Named turns come first, each shown by rows before and after it. Which turns, in which order, take the first row of each pair that follows to the second? Write the first one first, as in the answered first pair.
C (before => after):
[ 15   3  24 -18  19  -2   4  19  14  -3  22] => [ 21  -1  20 -31   0  -4   5  23  14  -1   5]
[  2   0  -8  10 -13  11  10  -3   2 -18 -20] => [ -3   0 -10  17  -5  17   6  -9   4 -16 -10]
[  2  -8 -22   6 -17  15 -24  12  14   8 -15] => [ -6  -3 -17  25  14  16 -24   4  14   3  14]
[ 13  -7  -4  -1 -19   5   6  14   7   2  -9] => [  8  -4 -10   6  -9  20   0   5  15   7   2]
X (before => after):
[ -6   2   6 -12  -9  -2   3  11  -2   6  -8] => [ -9   6   3 -14  -7   6   5  -2  -1   5  -9]
[ 12  10  11  -8  -4 -17  20 -10  -5  -7  -5] => [  5  19   3  -2   3 -16  13 -20 -12   3  -1]
[ -7   9  11  -8   9 -26   1  -9  -8  14  10] => [  3  -1  20 -15   2 -26  16   4   3   0   5]
[  4  -8  -8   7   1  -4 -14  15   8   6  -5] => [  5  -8  -6   3   1   7   0   4  17  -7 -13]
T (before => after):
[  7 -17   8  13   5  22   6  28  30  -7  19] => [  7 -19   9  12   4  23  11  28  30  -9  16]
[ -8  22  -1 -12  11   8  14  -5   0 -11 -12] => [-11  18 -14 -10   4  16  -4   0   3   3 -16]
[ -4  -6   4  -1 -15 -13  15 -23  -7 -10 -21] => [ -7  -5 -15   7 -20  -7 -18 -11  -5  22 -14]
Pairs:
(2 to 3 turns a pair)
[  0 -12  -1  12 -21  -7   7  11  10 -15  -3] => [ -7  -8 -11  18 -16  -3 -15   6   6   4   5]	C then X then X
[-12   0  -6  26  17  24  30  -3  30 -14   8] => [ -3 -13   5  31  13  -5   6  40  19   0  19]	X then X
[-11   8 -10  14  23   9 -23  -9   5  21  26] => [-14  11 -13  13  23  16 -15 -20   6  15  23]	X then X then X
[  9   9   1   3  -5   9   8 -20  -1 -19  -8] => [  6  12  -1   7 -12  -8 -17  -9 -19   2  -6]	X then C then C
[  1 -13 -14   2 -11   9 -12  20  13   4  -7] => [ -1 -12 -11   8   2  15  -4  14  19  -6   8]	C then X
[ 13 -16  -9 -14  -1  10 -18  31  19  10  17] => [  4  -1  16 -25  20  -3  28 -13   2 -20  21]	T then X then C
[ 3 -3 -5 -3 20  6  3 -6  8 11 22] => [  8  -4   2 -12  11   5  20 -11   9  -3   8]	X then C then X
[  7 -11  -1   8 -14 -16 -22  36  -8   4  -7] => [  9 -11 -12  -4 -19  21   3  16  20 -13 -20]	C then X
[  9 -16   3   7  -9   7   5  26  15 -22 -12] => [ -9   8   6  28  20 -10 -14   6 -15  -8  14]	X then C then X
[ -5   2  -9   4  21  23 -19   4  25  13  26] => [-12  11   0   5  30  22   3 -23  16  -6  24]	X then T then X
[ -1  -1  -9  -7   6  -3 -17  -2   7  12  24] => [ -4  -3 -15  -7   2   3 -23   1   8  13  17]	T then T then T
[  3   1 -15  -3 -25   2 -36  11 -11  24 -24] => [  7   0  -2 -24 -26  14  15 -17   1 -10 -38]	T then T then C
[  6   6   0   0   4  -8 -13  -5   1  11  -5] => [  2   4  -2   2   2   2  -6 -12   6   1 -14]	T then T then C
[ 8 -7  8 20 22 -4 -5 15  2 -6 24] => [ 17 -14   2  -5 -23  -2  -6  27   3   2 -15]	C then C
[  9 -11  26  -7   8 -33  -5  31  -6   6  19] => [  3  -4  -2 -32 -21  18  23 -16  16  -4 -28]	C then X
[ 13   3  23 -16  -1 -23  16  -6 -11 -18  -8] => [  4   7 -15  -9  -8  27  -2 -23  16   5 -12]	C then C
[  4   5 -13 -22  -5   3  10 -14  20  27  17] => [ 13  -7   3 -21  -1  -8  16   7  23  16  24]	X then C then X
[ -1  -3 -16  -3 -15   8 -19  13   7  24   0] => [ -6  -1 -19  -8 -16  24  -2  -6  14  15  -9]	X then X
[-13  14  -2   5   6   9   9 -26   2  -1   4] => [-10  10   0   4   6  12  16 -22   7  -7  -1]	X then X then X
[  7  -4   2 -13  -6  14  21  -8  17 -11 -13] => [-11  13   6   9  16  -9  -4 -19 -14   6  10]	X then C
[ -4  17 -18 -10  -7  -1 -11 -16  -6  23  -9] => [ 13   1   7 -20 -14 -21  12  10  -2  -7 -13]	X then T then T
[ 14   4  -7 -29   1   4  -5   4   7  -3   6] => [ 10  10   0 -24  13  -7   0  -4  -4  -7  15]	X then C then C
[  8 -17  -7  11 -19  20  -4  25   9 -22 -20] => [  1 -10  -1  30  12  20  -2  17   9 -29  10]	C then C
[ -9   9  -2   2  -8 -18   2 -16 -27 -10 -16] => [ -1   2 -15  -6 -22   7   2 -14  -5  -6 -28]	X then X then C
[ -5  16 -14 -12  -4  34   5 -19  19  -6 -21] => [-10  15 -14   9   9  37   0 -19  14 -14 -10]	C then T
[ -9   0 -26  -5  10  40  -1 -17   7   2 -21] => [ -5  -5   2  16  41  -5 -16  18 -13   5  20]	C then X
[-16  -7   7  -3  19  -5   9 -16 -11  -3  13] => [ -4 -16   2 -15 -14 -15  -3  10 -14   6 -10]	X then C then T
[  4  16   1  -2  -3   6  -2   2   8 -19 -25] => [  6  12   6   8   4 -11 -17  19  -2 -10 -13]	X then C then X
[ 12   3   6 -12 -14   6  33  -2   6 -14 -11] => [ 16  -1   0   0 -13  -9  -8  33   0  14   5]	C then X then X
[  4  -7   5   8   2 -13   9  20  -7  10  15] => [ -2  -6 -13  14   5  19  10   4   8   5   9]	X then T then C
[ -2   4  -6  11 -17  28   2  21  18 -30 -24] => [ -4   6   6  25  12  18   6  20  14 -40   3]	C then C
[ -6   5   4   5   6  11  27 -20  11 -27  -6] => [ -2   3   5  -2  -6   8  30 -16  10 -26 -17]	C then C
[-10   3 -11  41  24   7  -1  -5   7 -17  25] => [ 10  -8   4   3 -33 -25  13  19 -10 -22 -26]	C then C
[  1  -6  10  28   6   2  10   9  -2 -39  -7] => [-13   6 -19  28  -7  20 -17 -10  -8  -7 -22]	C then C then X
[ -6   9 -20 -13 -13  25   6 -38  10  -5 -28] => [ -6   4  -1  20  20 -25 -38  12 -16  18  23]	C then X
[-22   9   9  26  32 -26  10 -14  -3  -4   7] => [ -3 -16  -5  23  -9 -17  -8  37  17  -1 -26]	T then T then X
[ -7   4 -24  30  13  43 -14 -12  11  -6  -5] => [ 12 -12  10  22   0 -20 -25  42 -15  -6  -4]	X then C then C
[ -8  11 -17 -12 -24  16  -9 -15  -7  11 -30] => [-16  14  -6   8   6  24  12 -34   1 -15  -9]	C then T then T
[-14  17   2   6 -12 -16   2 -25 -31   2 -16] => [-17  19 -11  11  -5   2  -6 -34 -21   6 -11]	C then C
[ -9   0 -15  26  -8   0  -2   8 -28   2   6] => [ -7  -2 -24  19  -9  17  -3   1 -12  12   9]	X then X then T
[  2  11   5  16  29   7  10  -8 -11 -13  -4] => [ 13   2  12   3   6 -16   0  18 -19  -7 -19]	X then C
[ 0  1 12 -3  1 -7  3 10 -4  6  7] => [-5  6 10 -4  1 -4  7 -7 -9  3  3]	X then X then C
[  6 -39  11  -4 -15   9  10  24  26 -12  10] => [-17 -17  -7  19   3   1 -34   1  -7  27  27]	X then X
[ 10   2  -9 -34 -20  26   3 -11   7  14 -16] => [ 18  -6  -3 -29 -22   5 -15  21   1  26  -7]	X then X
[ 1 -2 10 -7 12 -7  0 17  2  6 22] => [  4  -8  10 -18 -10  -9   7  20   0  -2  -3]	C then T
